bevaf: [129 110  83  80  90  66 135 164 159 171 107 146 124 124 151 167  79]
kemav: [ 47  65  69  78 189 102 200  97  81 164 101  69  82 104  62 159 181]
kelaz: [120 121 124 124 127 125 121 116 114 117 120 115 119 108 118 118 126]
Liki: [121 117 124 120 121 115 108 124 126 118 120 119 125 117 118 114 127]
bosok: [114 116  99 101 156 117 167 113 110 152 135 119  99 140 100 117 147]
gone bosok: [147  99 114 100 117 101 110 119 152 167 116  99 117 140 135 156]
[113]
size: [ 47  65  69  78 189 102 200  97  81 164 101]
11
perm: [116 114 117 120 115 119 108 118 118 126 120 121 124 124 127 125 121]
kelaz
size: [121 117 124]
3
size: [120 121 124 124 127 125 121 116 114]
9
diff bevaf: [129 110  83  80  89  66 135 164 159 171 107 146 124 124 151 167  79]
4, [90]
gone bosok: [156 114 135  99 101  99 147 117 100 113 117 167 119 152 140 110]
[116]

nor: [121 130 149 152 134 136]
Lobeg: [142 130 149 152 134 136]
kezi: [60 52 80 88 67 79]
zozi: [128 122  79  91  77  71]
neluf: [121 124 136 136 130 133]
kefe: [140 150 157 160 144 143]
diff kezi: [60 52 80 88 67 80]
5, [79]
diff kezi: [61 52 80 88 67 79]
0, [60]
diff kezi: [60 52 79 88 67 79]
2, [80]

dal: [113 110 120 100 139 115 132 143 162 128 115 102 180 139 131 111 147 133
 142 136 104 116 154 133 131 123 131 127 106 137 141 108 110 107 156  92
 123 129 147]
dapu: [136  98 133 134 122 102 152 135 135 125  86 110 155 135 140 135 116  99
 119 140  96 139 121 139 125 130 113 148  93 104 133 127 140  96 150 106
 157 104  96]
ratan: [110 108 119 119 166 145 129 120 166 136 122 144 133 170 146 103 154 150
 152  96  80 126 169 162 120  92 154 125 101 154 125 130  91 131 116 122
 110 137 168]
Tif: [ 97 102 126  83 170 135 139 142 174 123 129 120 184 158 142  98 184 138
 144 104  97 127 207 144 124  86 169 129 104 152 133 126  69 125 164 125
 109 137 175]
malis: [129 135 131 144 124 136 123 133 107 112 154 131 101 120 110 118 115 137
 125 114 142 132 114 116 137 137 125 133 158 121 126 127 126 136 136 110
 140 124 100]
Bopu: [136  98 133 134 122 102 152 135 135 125  86 110 155 135 140 135 116  99
 143 140  96 139 121 139 125 130 113 148  93 104 133 127 140  96 150 106
 157 104  96]
gif: [113 110 120 100 139 115 123 143 162 128 115 102 180 139 131 111 147 133
 142 114 104 116 154 133 131 123 131 127 106 137 114 108 110 136 156  92
 123 129 147]
gone gif: [127 133 137 114 115 142 131 110 131 147 128 120 162 106  92 139 139 133
 110 180 111 104 123 102 147 100 136 108 123 154 156 143 114 123 129 131
 115 116]
[113]
size: [129 135 131 144 124 136 123 133]
8

Pumo: [154 158 158 160 157  97  96  96  98  94]
Motu: [127 127 127 127 127 129 129 129 129 129]
gop: [ 53  43  44  38  45 217 217 218 211 224]
Gize: [124 123 123 123 123 133 134 133 133 134]
Fefaf: [165 170 170 173 169  84  84  84  87  81]
buda: [ 94  97  94 156  92 159 160 160  94 161]
Lofut: [114 113 113 112 113 144 144 145 143 145]
bimiz: [ 95 160 160 162 159  94  94  94  97  92]
perm: [ 95  92 160 159 162  94 160  97  94  94]
bimiz
gone Pumo: [158 154  96  98  97  94 158  96 157]
[160]
size: [165 170]
2

rotap: [154 138 152 144 137]
Matar: [135 117  89 106 153]
lopa: [115 122 140 122 123]
difiz: [125 132 119 111 164]
fetu: [186 111 147 133  92]
Til: [144 137 140 145 109]
rek: [101 131 154 128 150]
mul: [143 119 155 131  85]
fiv: [152 137 154 138 143]
matu: [123 126 136 142 163]
size: [186 111]
2
gone Til: [140 145 109 137]
[144]
perm: [152 138 143 137 154]
fiv

Zuv: [121 101 180 135 119 127 117 127  96 173 118 161 204 190 164 113 160 145
 181 128 140 136  93 144  88 187 112 138 118 137]
Rasit: [122 104 175 135 120 127 118 127  99 169 119 158  94 184 161 114 158 143
 176 128 139 132  96 142  92 182 114 130 119 136]
lopir: [122 103 177 135 120 128 118 128  98 171 120 159  93 186 162 113 159 144
 178 128 140 132  96 143  91 184 114 131 119 137]
Mab: [123 106 172 135 121 128 119 128 102 165 120 156  98 180 159 116 156 143
 172 129 139 132  99 142  95 178 115 130 120 136]
risi: [122 104 178 136 120 128 118 128  98 171 120 160  94 187 163 114 160 145
 179 129 140 133  96 144  91 185 114 131 119 137]
Fula: [122 103 177 135 119 127 117 127  98 170 119 159  93 186 162 113 158 144
 177 128 139 132  95 143  90 183 113 130 119 136]
Sevu: [121 101 180 135 119 127 117 127  96 173 118 161  91 190 164 113 160 145
 181 128 140 132  93 144  88 187 112 130 118 137]
diff Mab: [123 106 172 135 121 128 119 128 102 165 120 156  98 180 159 116 156 143
 172 129 139 132  98 142  95 178 115 130 120 136]
22, [99]
diff risi: [122 104 177 136 120 128 118 128  98 171 120 160  94 187 163 114 160 145
 179 129 140 133  96 144  91 185 114 131 119 137]
2, [178]
size: [121 101 180 135 119 127 117]
7
diff Fula: [122 103 177 136 119 127 117 127  98 170 119 159  93 186 162 113 158 144
 177 128 139 132  95 143  90 183 113 130 119 136]
3, [135]
gone Rasit: [127  92 142 119 114 104 182 120 176 127 184 118  96 119 158 128 139 161
 122 114 130 169 175 136 158  94  99 135 143]
[132]
diff Mab: [123 106 172 135 121 128 119 128 102 165 120 156  98 180 159 116 156 142
 172 129 139 132  99 142  95 178 115 130 120 136]
17, [143]

lef: [154 208 146 106 104 161 164 103 144 181 117 156 125 137  81 110  96 125
  85 113 147 152 122 130 119]
ropom: [126 135 128 147 127 144 130 134 127 138 114 126 130 124 112 127 127 115
 123 135 136 146 125 128 118]
Palap: [135 137 136 137 128 141 139 135  94 155 128 118 125 142 122 142 123 127
 109 137 133 135 127 131 128]
Zirif: [121 130 136 143 127 130 108 118 121 122 146 139 133 109 121 104 132 112
 153 150 134 122 137 118 138]
gefat: [122 125 147 117 154 161 208 152  85 164 103 119 126 156 144 146 106 181
  81  96 110 113 104 137 130]
fogos: [107 135 143 131 151 108 125 103 149 136 152 112 154 122 126 125 162 121
 116 131 140 143 117 144 151]
gone ropom: [126 127 146 126 127 144 112 136 128 125 135 115 130 123 127 135 128 134
 127 124 138 147 118 130]
[114]
perm: [ 81  85  96 103 104 106 110 113 117 119 122 125 126 130 137 144 146 147
 152 154 156 161 164 181 208]
gefat
gone Zirif: [109 104 130 118 137 121 122 138 122 130 118 153 121 143 133 112 108 139
 121 136 150 132 146 127]
[134]
perm: [130 137 104 113 110  96  81 181 106 146 144 156 126 119 103 164  85 152
 208 161 154 117 147 125 122]
gefat
gone Zirif: [153 130 118 121 112 132 146 109 130 139 121 150 143 127 136 104 118 122
 108 138 122 133 137 121]
[134]

Zat: [139 123  68 114 153 127 147 135 136 132 121 144 122 127 135 108 110 114
 100 115  83 136 122 196 119 126 100 190  63]
domam: [190 100 119 139 127  68 126 135 100 114 136 107 147 123 115 110 136 122
 143 153 136 121 122 114  63 132 135  83 196]
Gazuv: [136  68 132  63 135 139 127 119 123 100 121 136 114 122  83 114 122 108
 115 127 196 126 135 153 143 100 147 190 110]
perm: [ 63  68  83 100 100 108 110 114 114 115 119 121 122 122 123 126 127 127
 132 135 135 136 136 139 143 147 153 190 196]
Gazuv
perm: [196  83 135 132  63 114 122 121 136 153 143 122 136 110 115 123 147 107
 136 114 100 135 126  68 127 139 119 100 190]
domam
gone domam: [143 126 114 122 119 136 135 136 122 132 123 153 121 196  83 100 100  68
 110 190 114 135 136 127  63 115 147 107]
[139]
perm: [127 119 123 100 121 136 114 122  83 114 122 108 115 127 196 126 135 153
 143 100 147 190 110 136  68 132  63 135 139]
Gazuv
size: [139 123  68 114 153 127 147 135 136 132 121 144 122 127]
14

tefo: [158 124 131 138 138 159  78 140 177 156  82]
sapo: [164 180  97 173 123 136 147 159 137 128  88]
niru: [156 125 177 140 131 158 138  78  82 138 159]
perm: [147 159 137 128  88 164 180  97 173 123 136]
sapo
perm: [159 138  82  78 138 158 131 140 177 125 156]
niru

beb: [ 52 151 201 161 204 188 152 162]
vago: [154 154 204 179 187 170 169 132]
doz: [167 206  96 107  89 100  87  61]
diff beb: [ 52 151 201 161 204 188 153 162]
6, [152]
size: [ 52 151 201 161 204 188 152 162]
8
gone beb: [204 151 201 162 188  52 161]
[152]
size: [167 206  96 107  89 100]
6

